Families of rows that turns and mirrors carry onto each other, the same ones carrying the whole set onto itself: the rest of each named row's family, in list order
8 families of 4 rows
k998:  1.41 -0.62  4.01 -1.03 -1.35  0.77  2.80 -2.36 -1.83  0.83 -1.91 -2.22
k160:  0.53 -0.30 -1.00 -3.78 -2.75 -2.41  2.68 -1.68 -0.99  1.91  2.24  1.62
k880:  2.41 -2.28 -0.30 -1.60  0.25 -3.48  0.69  0.04  0.08  1.07  0.10 -0.15
k453:  0.32  1.81 -0.47 -1.83 -1.63 -0.06  2.78 -3.51 -3.98  3.56 -0.36 -1.37
k614: -1.01  1.84  1.14 -1.13 -1.89 -0.03  2.53 -2.92 -3.72  2.98 -1.02 -2.16
k793:  3.03 -0.32  2.97 -1.57 -1.16  1.60  2.72 -1.72 -1.15  0.57 -0.55 -2.70
k328:  1.62 -2.47  0.36 -0.06  0.43 -2.88  1.60  0.91 -0.22  2.11 -0.53 -1.23
k581: -0.37 -0.30 -0.45 -2.43 -2.32 -4.01  3.09 -2.15 -0.98  1.56  2.05  1.53
k417:  1.09 -0.64  3.50 -1.86 -0.07  0.70  2.91 -1.52 -0.57  0.77 -1.20 -3.37
k323:  1.70 -1.49  0.20 -0.83  1.23 -3.74  1.44  0.05 -1.44  0.65 -1.54 -0.21
k647:  0.33  0.15  0.17 -3.29 -2.63 -2.47  2.81 -2.41  0.05  2.30  3.34  0.54
k627:  1.45 -1.94  0.28 -0.79  1.30 -2.92  1.57  0.79 -0.88  0.84 -1.09 -0.15
k891:  1.81 -2.76  0.50 -2.14 -1.73 -2.89  0.14  0.83 -0.27  2.15  0.13 -0.46
k538: -0.44  1.79  1.48 -1.13 -2.53  0.19  3.31 -3.04 -3.90  2.84 -0.39 -1.86
k435:  0.05  1.88  0.51 -2.39 -2.57 -1.04  1.67 -2.89 -4.55  3.33 -0.28 -1.38
k392:  0.33 -0.61 -1.07 -1.06 -1.99 -3.15  3.46 -3.48 -0.93  0.86  0.71  2.08
k74:  1.22 -2.50  0.20 -1.67  0.03 -4.83  1.71 -0.28 -1.23  0.48  0.17 -0.49
k326:  2.78  0.95  2.13 -0.36  0.15  0.72  2.01 -2.48 -1.52 -0.65 -0.75 -2.17
k846:  0.70  2.77  0.66 -1.88 -1.37  0.55  2.85 -2.60 -3.92  3.11  0.12 -1.14
k913:  0.84  2.06  1.05 -0.77 -2.52  1.33  2.08 -2.63 -2.67  3.61 -0.47 -1.65
k293:  0.34  0.31 -0.11 -3.90 -2.42 -2.69  2.96 -2.94 -0.36  2.43  2.48  1.01
k480:  2.78 -2.28 -0.54 -1.32  0.27 -3.42  1.23  0.45 -0.83  1.77  0.10  0.02
k371:  0.90  0.06 -1.58 -2.37 -2.06 -3.38  2.07 -1.79 -0.14  1.19  2.81  0.62
k273:  0.44  0.82  0.24 -3.49 -2.73 -2.83  2.40 -3.55 -1.21  1.06  1.72  1.79
k199:  2.60 -0.30  2.75 -1.24 -0.88  1.49  1.81 -1.76 -1.12  0.68 -1.25 -3.13
k279:  0.42  1.61 -0.72 -0.54 -1.51  0.37  2.57 -3.23 -3.84  3.53 -0.20 -1.08
k385: -0.85 -0.35 -0.26 -2.84 -2.26 -3.63  2.71 -2.52 -0.13  0.99  1.77  1.34
k288:  1.41 -1.32  3.18 -1.93 -1.02  1.06  2.71 -0.54 -0.59 -0.27 -0.90 -2.72
k331: -0.36  1.47  2.29 -1.84 -2.69 -1.09  2.83 -2.07 -3.15  3.66  0.57 -3.25
k739:  1.00 -3.02 -0.47 -1.40  0.79 -3.15  1.90 -0.24 -0.34  0.95 -1.13 -0.25
k391:  2.08 -1.25  2.40 -0.39 -0.70  0.82  3.23 -1.39  0.09 -0.29 -0.46 -2.83
k243:  1.51 -1.36  3.68 -2.46 -1.90  0.48  2.55 -1.06 -0.63 -0.08 -1.27 -2.68

Same family as k199: k880, k581, k538
Same family as k913: k998, k74, k371
Same family as k453: k627, k293, k288
Same family as k273: k328, k435, k391
Same family as k417: k160, k846, k739
Same family as k647: k323, k279, k243

